Each row has a hidden score. How much does it go up from the first row of each pair to the second? 15 means little or no change, 30 a big rise and 0 a big fall. The score is a weighted sum of the row's numbers plus the product of two more (or one squared), each taken from its middle value.
tensor([-0.23, -0.84,  0.68,  1.00, -0.85, -0.95,  1.14,  0.93, -1.40, -0.45])
tensor([ 0.46, -1.31, -0.24,  1.58, -0.16, -1.59,  0.56,  1.40, -0.48, -0.38]): 13
tensor([-1.06,  0.13,  1.39,  0.02, -1.91,  0.57,  1.66, -1.15, -0.13,  1.62])
tensor([-1.06, -0.21,  0.62, -0.87,  0.35,  1.03, -0.15, -0.70,  1.06, -0.76]): 16
tensor([-0.86,  2.08, -1.00, -1.17,  1.74, -0.01, -0.91,  1.02, -0.69, -0.67])
tensor([-0.68,  0.03,  0.57, -0.81,  0.41,  1.13, -0.19, -0.45,  0.78, -1.23]): 14
tensor([ 0.75, -0.53, -1.45,  1.15,  1.27, -1.74, -0.56,  1.70,  0.69, -0.99])
tensor([ 0.65, -2.00, -0.81,  1.77,  0.86, -2.39, -1.46,  2.46,  0.46, -1.29]): 13
tensor([ 1.56, -0.29, -1.46,  1.18,  1.16, -1.40, -0.60,  1.17, -1.02,  0.01])
tensor([-0.44,  1.94, -1.07, -1.40,  1.60,  0.94, -1.23,  0.04,  0.45, -1.42]): 18
tensor([ 1.03, -0.61, -0.46,  1.51, -0.44, -1.22,  0.84,  0.95, -0.80, -0.35])
tensor([ 0.04, -0.47,  0.23, -1.27,  0.81,  1.12, -1.76, -0.51,  1.23, -0.41]): 8
tensor([ 1.10, -1.34, -0.53,  1.32,  0.28, -1.44, -0.38,  1.52, -0.46, -0.68])
tensor([ 0.74,  1.13, -1.75, -0.63,  1.88,  0.03, -1.53,  0.82, -0.34, -1.30]): 20
tensor([-0.51, -0.18,  1.01, -0.08, -1.26,  0.46,  1.02, -0.77, -0.91,  1.09])
tensor([-1.02,  0.62,  0.63, -0.19, -0.57,  0.71,  0.99, -1.04,  0.85,  0.66]): 7
tensor([-0.14, -0.73,  0.11,  1.20, -0.56, -0.91,  1.65,  0.37, -0.76,  0.21])
tensor([ 1.03,  1.08, -1.27, -1.22,  1.43,  0.80, -2.30,  0.22,  0.72, -1.34]): 24
tensor([-0.90,  0.99,  1.00, -0.36, -1.37,  0.41,  1.53, -0.43, -1.05,  0.94])
tensor([ 0.50, -0.03,  0.54,  0.98, -1.52, -0.02,  1.35, -0.60,  0.05,  0.99]): 11
tensor([ 1.10, -1.00, -0.74,  1.54,  0.39, -1.77, -0.69,  1.71,  0.18, -1.00])
tensor([-0.74,  0.19,  0.88, -0.92, -0.43,  1.26, -0.13, -1.17,  1.47,  0.35]): 8
tensor([-0.58,  0.48,  0.27, -0.28, -0.33,  0.59,  0.37, -0.80,  0.69,  0.17])
tensor([ 0.11,  0.39,  0.30, -0.73,  0.06,  0.86, -0.94, -0.76,  0.44,  0.16]): 16
tensor([ 0.86, -1.36,  0.64,  0.36, -0.72,  0.14, -0.04, -0.46, -1.17,  1.25])
tensor([ 1.33, -1.58, -0.32,  1.57, -0.36, -1.72,  0.14,  1.64, -0.17, -0.86]): 19
tensor([ 1.15, -0.98,  0.01,  0.69, -0.47, -0.12,  0.28, -0.29, -0.41,  0.60])
tensor([-0.59,  1.38, -0.24, -1.63,  0.91,  1.16, -1.11, -0.46,  2.07, -0.84]): 12
tensor([-0.76,  0.66, -0.05, -1.42,  1.15,  1.29, -1.10, -0.69,  0.96, -0.13])
tensor([-0.65, -0.67,  0.76, -0.67, -0.37,  1.13, -0.05, -1.13,  1.84,  0.48]): 11
tensor([-0.88,  1.10,  0.71, -0.25, -0.93,  1.10,  0.51, -1.10,  0.98,  0.14])
tensor([-0.17,  0.43,  0.33, -0.14, -0.58,  0.69,  0.28, -0.81,  1.02,  0.17]): 16
tensor([-0.72,  1.60, -0.08, -1.22,  0.44,  1.21, -0.14, -0.98,  0.61,  0.54])
tensor([-0.89,  1.20, -0.15, -0.60,  0.72,  0.49, -0.33,  0.03,  0.67, -0.76]): 16
tensor([ 0.21,  0.72, -0.48, -1.48,  1.65,  1.14, -1.96,  0.09,  0.40, -1.31])
tensor([ 1.59,  2.19, -2.14, -1.75,  2.45,  1.33, -2.52, -0.19,  1.36, -0.63]): 18
tensor([-0.52,  1.00,  0.13, -0.96,  0.37,  0.90, -0.83, -0.34,  0.32, -0.96])
tensor([ 1.02, -0.78,  0.04,  0.87, -0.66, -0.15,  1.06, -0.61, -0.35,  0.85]): 12
tensor([-0.98, -0.48,  0.88,  1.52, -1.77, -1.60,  2.22,  1.23, -1.50, -0.08])
tensor([-0.32, -0.27,  0.36,  0.58, -1.02, -0.32,  1.43, -0.37,  0.02,  0.40]): 11
tensor([ 0.50, -0.98,  0.57,  0.49, -0.94,  0.09,  0.59, -0.86,  0.48,  1.55])
tensor([-1.29,  0.50,  0.33, -1.00,  0.09,  0.75,  0.48, -0.90,  0.51, -0.40]): 18
tensor([-1.17,  1.58, -0.05, -1.05,  0.67,  0.91, -0.56, -0.24,  0.76, -0.98])
tensor([-0.31,  0.11,  0.69, -0.94, -0.14,  1.16, -0.43, -1.10,  0.41,  0.60]): 12
tensor([-1.05, -0.12,  0.88,  0.78, -1.00, -0.99,  1.65,  0.96, -1.11,  0.27])
tensor([-1.11, -0.40,  1.02,  0.48, -1.33, -0.66,  1.37,  0.52, -1.31,  0.48]): 17
tensor([ 0.05, -0.23,  0.15,  0.96, -0.46, -0.99,  1.08,  0.74, -0.96, -0.09])
tensor([-0.45,  0.46,  0.64, -0.55, -0.74,  0.71,  0.30, -0.93,  0.02,  1.11]): 11
tensor([-0.52,  0.60, -0.03, -1.18,  1.19,  0.95, -1.25, -0.07,  0.63, -1.04])
tensor([-0.35,  0.88, -0.21, -0.85,  0.80,  0.50, -0.99, -0.12,  0.64, -0.86]): 19
tensor([ 1.41, -1.23, -0.08, -0.71,  0.65,  0.42, -2.31,  0.03, -0.31, -1.03])
tensor([ 0.21,  1.86, -2.25,  0.12,  1.99, -0.73,  0.12,  0.45, -1.19,  0.64]): 10
tensor([ 0.76,  1.05, -1.42, -0.80,  1.56,  0.51, -1.47,  0.05,  0.64, -0.80])
tensor([ 0.12, -0.11,  0.52, -0.38, -0.46,  0.76, -0.66, -0.85,  0.48,  0.20]): 10
tensor([-0.80,  0.11,  0.42,  0.43, -0.43, -0.06,  1.35, -0.38, -0.65,  1.19])
tensor([ 0.09,  0.88, -1.32, -1.02,  2.16, -0.10, -1.70,  0.96, -1.08, -0.45]): 23
tensor([ 0.63, -0.41, -0.04, -0.47,  0.38,  0.54, -1.07, -0.18,  0.96, -0.90])
tensor([-1.66, -0.77,  1.12,  1.31, -1.53, -2.22,  0.73,  2.47, -0.50, -1.92]): 17
tensor([-0.55,  1.84, -0.03, -0.84,  0.13,  0.84,  0.32, -0.81,  0.77,  0.33])
tensor([-1.37, -0.08,  1.15, -0.34, -1.31,  0.12,  1.51, -0.47, -0.38,  0.84]): 18
tensor([ 1.20, -1.83,  0.35,  1.05, -1.08, -0.51,  0.75, -0.18, -0.69,  1.29])
tensor([ 0.12, -0.70,  1.23,  0.13, -1.72, -0.16,  0.83,  0.08, -1.30,  0.65]): 19
tensor([ 1.22, -0.88, -0.54,  1.43, -0.60, -1.34,  0.86,  0.70, -0.63,  0.22])
tensor([ 1.23, -0.98,  0.24,  0.87, -0.77, -0.36,  0.55, -0.24, -0.57,  0.65]): 12
tensor([-0.93, -0.89,  1.23,  1.02, -1.89, -1.34,  2.18,  0.99, -1.59, -0.21])
tensor([-0.50, -0.39, -0.63,  0.78,  0.50, -1.05,  1.07,  0.58, -0.46,  0.05]): 5
tensor([-0.95,  0.03,  0.54, -1.17,  0.67,  1.11, -0.35, -0.79,  1.02, -0.12])
tensor([ 0.37, -0.35,  0.33, -0.48, -0.36,  0.67, -0.93, -0.78,  0.01, -0.11]): 25
tensor([ 0.64, -1.71,  0.57,  1.53, -0.82, -1.78,  0.09,  1.84, -1.79, -0.34])
tensor([ 0.20, -0.71,  0.70, -0.28, -0.72,  0.60, -0.23, -0.93,  0.00,  0.63]): 12
tensor([ 1.80,  0.81, -2.30,  1.04,  1.35, -0.73, -0.15, -0.15, -1.70,  1.13])
tensor([-0.22,  0.02,  0.69,  0.61, -1.57, -0.06,  1.09, -0.53, -0.28,  1.13]): 8
tensor([ 0.64, -0.70,  0.22,  0.22, -0.43,  0.14,  0.04, -0.61,  0.56,  0.60])
tensor([ 0.11,  1.35, -1.90, -0.88,  2.65, -0.27, -1.34,  0.90, -0.86, -0.67]): 20
tensor([-0.90,  0.44,  1.00, -1.39, -0.69,  1.41,  0.22, -1.30,  0.90,  1.35])
tensor([-0.93,  2.39, -2.09, -0.32,  1.93, -0.81,  0.85,  0.77, -0.84, -0.50]): 20
tensor([ 0.05, -1.41, -0.25,  1.91,  0.51, -2.07, -1.69,  1.85,  0.99, -0.85])
tensor([-0.64,  0.39,  0.11, -0.48,  0.46,  0.41,  0.00, -0.58,  0.49,  0.55]): 20
tensor([-0.01, -1.01,  0.02,  1.87, -0.19, -2.16,  0.29,  2.27, -0.76, -1.38])
tensor([-0.43,  1.83, -1.23, -1.38,  1.71,  0.83, -1.46,  0.13,  1.00, -1.04]): 16
tensor([-0.90,  1.70,  0.63, -0.83, -0.74,  1.37,  0.43, -1.42,  0.34,  1.39])
tensor([-1.50,  0.47,  0.74, -1.23,  0.16,  1.41,  0.15, -1.15,  1.63,  0.21]): 12
tensor([-0.43, -0.89,  0.84,  0.51, -1.46,  0.07,  1.76, -0.96, -0.38,  1.04])
tensor([ 0.52, -1.37, -0.63,  1.30,  0.40, -1.80,  0.06,  1.72, -0.33, -0.98]): 22
tensor([ 0.98, -0.75, -0.25,  0.61, -0.32, -0.08,  0.03, -0.40,  0.31,  0.35])
tensor([-0.20,  0.86, -0.54, -1.57,  1.01,  0.85, -1.73,  0.16,  1.32, -1.71]): 21
tensor([ 0.04, -0.39,  0.22, -0.82,  0.64,  0.97, -1.30, -0.91, -0.09,  1.17])
tensor([-0.25, -0.47,  0.64, -1.31,  0.36,  1.05, -1.20, -0.43,  0.46, -1.32]): 25
tensor([ 1.16, -1.17, -0.52,  1.13, -0.42, -0.73,  0.81,  0.03,  0.09,  0.31])
tensor([ 0.44,  0.00, -0.11, -0.77,  0.69,  0.72, -1.57, -0.23,  0.66, -0.60]): 14
tensor([-0.88, -0.44,  0.86,  1.56, -1.79, -1.52,  2.21,  1.15, -0.84, -0.09])
tensor([ 1.53, -1.54,  0.29,  0.93, -1.08, -0.26,  0.43, -0.53, -0.29,  1.30]): 17
tensor([-1.65,  0.93,  0.66, -1.55,  0.24,  1.47,  0.29, -1.28,  1.58,  0.46])
tensor([ 2.56,  0.00, -2.98,  1.68,  2.01, -1.05, -0.12,  0.81, -1.32,  0.60]): 23
tensor([ 0.82, -0.77, -1.33,  1.46,  1.01, -1.63, -0.04,  1.60,  0.41, -1.09])
tensor([ 0.86,  0.52, -0.41, -0.05,  0.91, -0.22, -0.29, -0.07, -0.25,  0.09]): 15
tensor([ 0.19,  1.06, -0.84, -1.29,  1.28,  0.75, -1.75,  0.32,  1.03, -1.41])
tensor([ 1.02, -1.00, -0.03,  0.57, -0.60, -0.09,  0.01, -0.63, -0.36,  0.86]): 14
tensor([ 0.34, -1.54, -0.28,  1.53, -0.36, -1.66,  1.12,  1.36, -1.11, -0.30])
tensor([-0.79, -0.02,  0.61,  0.84, -1.01, -0.86,  1.36,  0.64, -0.99,  0.02]): 12
tensor([-2.03,  0.17,  1.08, -0.42, -0.76, -0.39,  1.61,  0.69, -1.68, -0.23])
tensor([-0.30,  0.54, -0.63, -1.34,  1.33,  0.87, -1.38, -0.18,  0.44, -1.30]): 16
tensor([ 0.78, -0.99,  0.34,  0.92, -0.44, -0.45,  0.15,  0.54, -0.61,  0.70])
tensor([-1.29,  0.39,  0.92, -1.05, -0.49,  1.38,  0.20, -1.31,  1.28,  0.46]): 11
tensor([ 1.38, -0.67, -0.45,  0.59,  0.04, -0.43, -0.29, -0.15, -1.12,  0.40])
tensor([-0.42, -0.06,  0.61,  0.72, -1.26, -0.25,  1.72, -0.27, -0.27,  0.99]): 5
tensor([-1.83,  0.37,  0.88, -1.14, -0.32,  1.08,  0.78, -1.22,  0.73,  1.23])
tensor([-1.45,  1.67,  0.28, -1.53, -0.09,  1.01,  0.91, -1.05, -0.37,  1.24]): 23
tensor([ 0.85, -0.64, -0.03,  1.22, -0.75, -0.90,  0.78,  0.61, -1.55,  0.30])
tensor([ 0.48, -0.96,  0.61, -0.13, -0.38,  0.51, -0.02, -0.60,  0.32,  0.90]): 8
tensor([ 1.11, -1.64,  0.18,  0.52, -0.34, -0.34, -0.19, -0.07, -0.29,  0.61])
tensor([ 0.06, -0.73,  0.72,  0.95, -0.82, -0.95,  0.53,  0.95, -1.72,  0.19]): 13
tensor([ 0.57,  1.39, -1.19, -1.74,  1.45,  1.34, -1.39, -0.70,  1.27, -0.25])
tensor([-0.04, -0.81,  1.04, -0.54, -0.80,  0.96, -0.07, -1.14,  0.48,  1.09]): 10
tensor([ 1.12, -0.93,  0.09,  1.28, -0.81, -0.88,  0.47,  0.53, -1.45,  0.25])
tensor([ 0.85, -0.31, -0.39, -0.49,  1.39, -0.31, -1.19,  0.11, -0.85,  0.40]): 12
tensor([ 1.39,  0.46, -2.54,  0.26,  2.49, -0.25, -0.96,  0.79, -0.02, -1.16])
tensor([ 0.95, -1.49,  0.11,  0.36, -0.26, -0.25, -0.23, -0.28,  0.40,  1.00]): 12
tensor([-1.10,  0.93,  0.37, -0.49, -0.46,  0.87,  0.35, -0.96,  1.53,  0.36])
tensor([-0.32,  0.83,  0.37,  1.25, -1.47, -0.71,  1.85,  0.12, -1.40,  0.51]): 24
tensor([-0.83, -0.31,  0.97,  0.64, -1.31, -0.48,  1.62,  0.28, -1.42,  0.72])
tensor([-0.08,  0.73, -0.66, -1.20,  1.55,  0.67, -1.71,  0.49,  0.22, -1.26]): 16
tensor([-0.66,  1.28, -0.76, -0.60,  1.80, -0.34, -0.11,  0.07, -0.37,  0.82])
tensor([-1.50,  1.17, -0.08, -1.49,  1.35,  1.33, -0.62, -0.75,  0.64, -0.10]): 11
tensor([ 0.27, -0.69,  0.32,  1.50, -1.01, -1.29,  1.10,  1.22, -0.64, -0.20])
tensor([-0.41, -0.80,  0.53, -1.27,  0.44,  1.19, -1.30, -0.19,  1.61, -1.48]): 14
tensor([ 0.07, -0.41,  0.80,  0.06, -0.91,  0.35,  0.41, -0.80, -0.35,  1.21])
tensor([ 0.24, -0.16,  0.12,  0.36, -0.44,  0.09,  0.34, -0.64,  0.42,  0.78]): 14
tensor([-1.56,  2.23,  0.11, -1.41,  0.29,  1.29,  0.82, -1.32,  0.55,  1.26])
tensor([ 0.71, -0.92,  0.34,  0.76, -0.82, -0.53,  0.57,  0.08, -0.38,  0.75]): 24
tensor([-0.98,  1.60,  0.25, -1.49,  0.09,  1.38, -0.17, -1.12,  0.29,  0.50])
tensor([-1.22, -0.30,  1.19,  0.39, -1.49, -0.42,  1.84,  0.18, -1.20,  0.90]): 18
tensor([ 0.14, -0.33,  0.74, -0.92, -0.17,  1.31, -0.71, -0.96,  0.75, -0.45])
tensor([ 2.84,  0.56, -1.90,  0.51,  1.76, -0.37, -2.88, -0.02,  1.29,  0.37]): 8
tensor([ 1.73, -1.36, -0.48,  0.93,  0.28, -1.02, -0.42,  0.72, -0.19,  0.15])
tensor([ 0.23, -1.34,  0.34,  1.45, -1.03, -1.52,  1.23,  1.36, -1.07,  0.20]): 16
tensor([-0.41, -0.28,  0.70,  0.05, -0.86,  0.48,  0.85, -0.94, -0.07,  0.73])
tensor([ 1.44, -1.70, -0.52,  0.89, -0.39, -0.76,  0.19,  0.13, -0.27,  0.40]): 23
tensor([ 1.48, -2.06, -0.96,  1.87,  0.44, -2.22, -1.06,  2.27,  0.29, -1.34])
tensor([-0.70,  1.21, -0.22, -0.15,  0.32,  0.27,  0.31, -0.02,  1.03, -0.80]): 9
tensor([ 0.86,  1.20, -1.68, -0.11,  1.56, -0.28, -1.10,  0.68, -0.33, -0.51])
tensor([-1.59,  0.73,  0.91, -0.78, -1.00,  0.87,  1.20, -1.10, -0.55,  0.99]): 9
tensor([-0.66,  0.82, -0.41, -1.38,  1.19,  1.06, -0.98, -0.37,  1.21, -0.83])
tensor([ 0.66, -0.12, -1.83,  0.88,  1.45, -0.43,  0.54, -0.57,  0.43,  0.81]): 7
tensor([ 0.12, -0.59,  0.98,  0.26, -1.28, -0.15,  0.64, -0.12, -1.28,  1.00])
tensor([-0.40,  2.24, -0.31, -1.95,  0.30,  1.74, -0.12, -1.41,  0.49,  0.42]): 14
tensor([-1.26,  1.39,  0.76, -1.38, -0.45,  1.28,  0.13, -1.13,  0.54, -0.11])
tensor([-0.54, -0.80, -0.16,  1.69, -0.46, -2.08,  1.87,  1.81, -1.04, -0.52]): 15
tensor([-1.00,  0.45,  0.47, -0.76, -0.22,  0.84,  0.34, -0.95,  0.72,  0.07])
tensor([-0.03, -1.22,  0.86,  1.57, -1.81, -1.52,  1.41,  1.34, -1.12,  0.09]): 22
tensor([ 0.77, -0.67,  0.39, -0.08, -0.31,  0.70, -0.49, -0.84, -0.14,  0.19])
tensor([ 1.51, -1.21, -0.99,  1.88,  0.86, -1.89, -1.52,  1.89,  0.60, -1.13]): 10
tensor([ 0.86, -0.57, -0.18,  1.10, -0.93, -0.30,  1.07, -0.76,  0.03,  1.09])
tensor([ 0.23, -1.18,  0.22,  1.08, -1.35, -0.73,  1.65,  0.12, -0.47,  0.19]): 17
tensor([ 1.45, -2.17, -0.93,  1.72,  0.99, -1.79, -2.11,  1.70,  0.45, -0.86])
tensor([-0.56, -0.60,  0.97,  0.11, -1.40,  0.01,  1.27, -0.26,  0.08,  0.76]): 17
tensor([-0.13, -1.36,  0.49,  0.89, -0.54, -1.14,  0.43,  1.14, -0.28, -0.18])
tensor([ 0.80,  1.03, -1.51, -0.95,  2.09,  0.31, -1.82,  0.86, -0.11, -1.29]): 18
tensor([-0.69,  0.88,  0.19, -1.44,  0.60,  1.32, -1.21, -0.51,  1.16, -0.85])
tensor([-2.13,  1.69,  0.89, -0.06, -1.13,  0.38,  2.42, -0.77, -0.24,  1.14]): 7
tensor([ 0.56,  0.51, -1.23,  0.70,  0.65,  0.09, -0.91, -0.17,  0.16, -0.62])
tensor([-0.77,  2.55, -0.29, -2.33,  0.89,  1.84, -0.24, -1.36,  0.55,  0.83]): 8
tensor([ 0.00, -0.78,  0.14,  0.23, -0.49, -0.17,  0.46, -0.46, -0.40,  0.38])
tensor([ 0.62, -0.42,  0.61,  0.03, -0.84,  0.68,  0.10, -0.85,  0.59, -0.03]): 14
tensor([ 0.42, -0.90,  0.24,  1.02, -1.18, -0.81,  1.20,  0.11, -1.24,  0.93])
tensor([ 0.28,  0.02,  0.14, -0.36,  0.04,  0.57, -0.47, -0.66, -0.06,  0.14]): 12
tensor([-0.50, -0.36,  0.52, -0.31, -0.24,  0.53,  0.55, -0.75,  0.24,  0.74])
tensor([ 0.63,  2.62, -2.07, -1.87,  2.34,  1.34, -1.65, -0.14,  1.14, -1.14]): 25
tensor([ 0.99, -2.08, -0.05,  1.29, -0.59, -1.19,  0.43,  1.03, -0.80, -0.23])
tensor([ 0.26,  1.54, -0.84, -1.58,  0.99,  1.14, -1.24, -0.56,  2.31, -0.64]): 11
tensor([ 1.56, -1.45, -1.49,  0.98,  1.30, -1.25, -1.41,  1.15,  0.91, -1.10])
tensor([ 1.68, -1.42, -0.39,  1.28, -0.19, -1.14,  0.03,  0.62, -1.69,  0.56]): 18
tensor([-1.40,  1.51,  0.58, -1.36, -0.43,  1.43,  0.05, -1.23,  1.08,  0.39])
tensor([-0.89,  0.72,  0.73, -0.73, -0.19,  1.14,  0.24, -0.98,  0.52,  0.29]): 14
tensor([ 2.26, -1.06, -0.93,  1.17,  0.56, -1.16, -0.85,  1.12, -0.14, -0.01])
tensor([-0.84, -0.09,  1.03, -0.02, -1.04,  0.32,  1.24, -0.46, -0.92,  1.44]): 12
tensor([ 0.50,  0.26, -0.38, -0.62,  0.98,  0.42, -1.78,  0.25,  0.16, -0.60])
tensor([-0.81,  1.92, -0.04, -1.37,  0.12,  1.44, -0.32, -1.15,  1.63,  0.33]): 12
tensor([-0.45, -0.49,  0.38,  0.03, -0.25,  0.24,  0.82, -0.68, -0.06,  0.52])
tensor([ 0.42, -0.05, -0.37,  1.32, -0.38, -1.16,  0.99,  0.81, -1.24, -0.28]): 22
tensor([ 0.22, -1.78,  0.62,  1.60, -1.45, -1.38,  1.51,  0.91, -1.67,  0.69])
tensor([-0.97, -0.21,  0.94, -0.29, -0.78,  0.42,  0.91, -0.67, -1.14,  1.19]): 10
tensor([ 0.67,  1.52, -2.11, -0.34,  2.01, -0.13, -1.01,  0.58, -0.02, -1.20])
tensor([ 1.12, -1.06,  0.73,  0.25, -1.35,  0.85, -0.33, -1.12,  0.63,  0.08]): 10
tensor([-2.51,  2.01,  0.47, -1.50,  0.64,  1.14,  0.41, -0.30,  1.76, -1.50])
tensor([ 0.48, -0.86, -0.72,  1.64,  0.44, -1.66,  0.59,  1.71,  0.62, -0.91]): 16
tensor([ 0.99,  0.27, -0.38, -0.25,  1.30, -0.20, -0.88, -0.09, -0.48,  0.58])
tensor([ 0.45, -0.16, -0.23,  0.49, -0.13, -0.18,  0.07, -0.43, -0.71,  0.69]): 21
tensor([-0.04,  1.58, -0.92, -1.28,  1.19,  0.82, -1.11, -0.22,  0.95, -1.16])
tensor([-0.34,  1.99, -1.35, -0.87,  1.59,  0.50, -0.45, -0.05,  1.12, -0.77]): 9
tensor([-2.57,  2.01,  0.65, -1.52, -0.50,  1.19,  1.31, -1.32,  0.55,  0.54])
tensor([-0.26, -1.35,  1.00,  0.44, -0.94, -0.49,  1.13,  0.29, -1.44,  0.62]): 26
tensor([ 0.12, -0.96,  0.11,  1.35, -0.94, -1.41,  0.92,  1.17,  0.27, -0.04])
tensor([-1.43,  0.80,  0.97, -1.19, -0.56,  1.13,  1.09, -1.20,  0.04,  1.38]): 12
tensor([ 0.61, -0.88,  0.65,  0.43, -1.13,  0.58,  0.61, -1.01, -0.07,  0.77])
tensor([ 1.25, -1.09,  0.65,  0.64, -1.37,  0.57,  0.37, -1.14,  1.34,  0.77]): 13
tensor([-0.12, -0.64,  0.67, -0.10, -0.65,  0.60,  0.35, -0.91,  0.13,  0.68])
tensor([ 1.01,  0.13, -1.33,  1.06,  0.83, -1.09, -0.85,  0.96,  0.71, -0.49]): 17
tensor([-0.74,  0.63,  0.38, -0.16, -0.10,  0.70,  0.67, -0.85,  0.38,  0.04])
tensor([-0.08, -0.21,  0.24,  0.96, -0.70, -0.76,  0.92,  0.47, -0.94,  0.23]): 19
tensor([-0.70, -0.45,  1.34,  0.54, -1.83, -0.45,  1.72,  0.22, -2.05,  0.52])
tensor([ 1.10,  1.33, -1.23, -0.96,  1.57,  0.89, -1.99, -0.10,  0.67, -0.54]): 10
tensor([-0.46,  0.62, -0.18, -0.86,  0.90,  0.27, -0.83,  0.14, -0.49, -1.16])
tensor([ 0.69,  0.39, -2.17, -0.12,  2.62, -0.28, -0.41,  0.78,  0.62, -0.92]): 7
tensor([-0.06,  0.51,  0.58, -0.09, -0.66,  0.46,  0.58, -0.80, -0.43,  0.95])
tensor([-1.83, -0.19,  1.20,  1.26, -1.29, -2.06,  1.38,  2.33, -0.21, -1.78]): 17
tensor([ 0.72, -1.25, -0.72,  1.79,  0.14, -2.24,  0.20,  2.14,  0.11, -1.04])
tensor([-0.09,  2.66, -1.03, -1.11,  0.88,  1.25, -0.59, -0.64,  1.07, -0.33]): 13
tensor([ 0.29, -0.82,  0.74,  0.66, -1.04, -0.57,  0.48,  0.40, -1.39,  0.77])
tensor([ 0.00,  1.03, -2.33,  0.74,  1.39, -0.64,  0.40, -1.05,  0.57,  0.23]): 9
tensor([-0.85,  1.34, -0.83, -1.59,  2.55,  0.41, -1.46,  1.15, -0.37, -0.75])
tensor([-0.24,  1.14, -0.02, -0.92,  0.22,  0.82, -0.30, -0.87,  0.05,  0.52]): 20
tensor([ 1.04, -0.49,  0.18, -0.17, -0.08,  0.34, -0.73, -0.52,  0.08,  0.15])
tensor([ 0.41, -0.61, -0.62,  1.40,  0.64, -1.34, -0.22,  1.36,  1.35, -0.74]): 7
tensor([ 1.21,  0.87, -1.70, -0.67,  1.94,  0.10, -2.01,  0.90, -0.25, -1.05])
tensor([-1.49,  0.60,  1.03, -0.05, -1.49,  0.06,  1.90, -0.70, -0.73,  0.99]): 9
tensor([ 0.35, -0.38, -0.04,  1.05, -0.21, -0.87,  0.97,  0.55, -1.34,  0.22])
tensor([-2.32,  2.00,  0.93, -0.80, -0.58,  1.40,  1.02, -1.13,  1.76, -0.11]): 3
tensor([ 1.24,  0.80, -1.61,  0.20,  1.41, -0.85, -0.84, -0.81, -0.88,  0.43])
tensor([ 0.89, -0.63, -0.39,  1.71, -0.56, -1.66,  0.55,  1.45, -0.98, -0.55]): 6
tensor([-0.51,  0.42,  0.46, -0.31, -0.11,  0.66,  0.37, -0.86,  0.82,  0.65])
tensor([-1.51,  1.39, -0.07, -1.23,  0.74,  1.02,  0.16, -0.54,  1.58, -0.91]): 17
tensor([ 0.52, -0.43,  0.16,  0.18, -0.39,  0.40,  0.23, -0.64,  0.87, -0.18])
tensor([-1.14,  0.42,  0.74, -0.60, -0.47,  1.01,  0.46, -1.23,  1.38,  0.73]): 6
tensor([-0.02, -0.66,  0.67,  1.08, -1.63, -0.87,  1.50,  0.37, -0.94,  0.56])
tensor([ 0.12,  0.87,  0.03, -0.92,  0.42,  1.12, -0.87, -0.54,  1.00, -0.50]): 11
tensor([ 0.54, -0.86, -0.12,  1.31, -0.42, -0.97,  0.99,  0.44, -0.55,  0.55])
tensor([-0.52,  0.85, -0.81, -0.53,  1.71, -0.74,  0.02, -0.55, -0.37,  0.42]): 21
tensor([ 0.23,  1.01, -1.60,  0.23,  1.54, -0.49, -0.20, -0.50,  0.10,  0.69])
tensor([-0.04, -0.57,  1.46, -0.11, -1.83,  0.55,  0.80, -0.96, -1.25,  1.32]): 18
tensor([-0.36, -0.01,  0.75, -0.64, -0.53,  0.85,  0.09, -0.97, -0.34,  0.62])
tensor([ 0.10, -0.27, -0.07,  1.24, -0.46, -1.12,  0.96,  0.83, -1.34, -0.42]): 19
tensor([-0.94, -0.80,  1.23,  1.94, -1.48, -2.16,  1.44,  2.46, -0.44, -1.14])
tensor([-0.06,  1.25, -1.16, -0.91,  1.71,  0.29, -0.98,  0.39, -0.18, -1.54]): 27
tensor([-0.32, -0.57,  0.64,  1.01, -0.95, -0.88,  0.83,  0.87, -0.73,  0.14])
tensor([ 1.04, -0.86, -0.68,  1.25,  0.21, -1.21,  0.09,  1.00, -0.81,  0.02]): 19
tensor([ 0.80, -0.71, -0.35,  1.14, -0.05, -1.26,  0.67,  0.91, -1.36, -0.27])
tensor([ 0.31, -1.71,  0.63,  0.19, -0.68,  0.11,  0.36, -0.42, -0.82,  0.77]): 12
tensor([ 1.60, -0.91, -0.22,  1.14, -0.67, -0.34,  0.36, -0.31, -0.49,  0.80])
tensor([ 2.09,  0.38, -2.22,  0.83,  1.48, -0.72, -0.79,  0.08, -1.18,  1.21]): 17
tensor([ 0.66,  1.08, -1.04, -1.12,  1.26,  0.87, -1.59, -0.26,  1.35, -0.57])
tensor([-1.08,  0.44,  0.94, -1.35, -0.41,  1.45, -0.03, -1.30,  0.83,  0.90]): 8
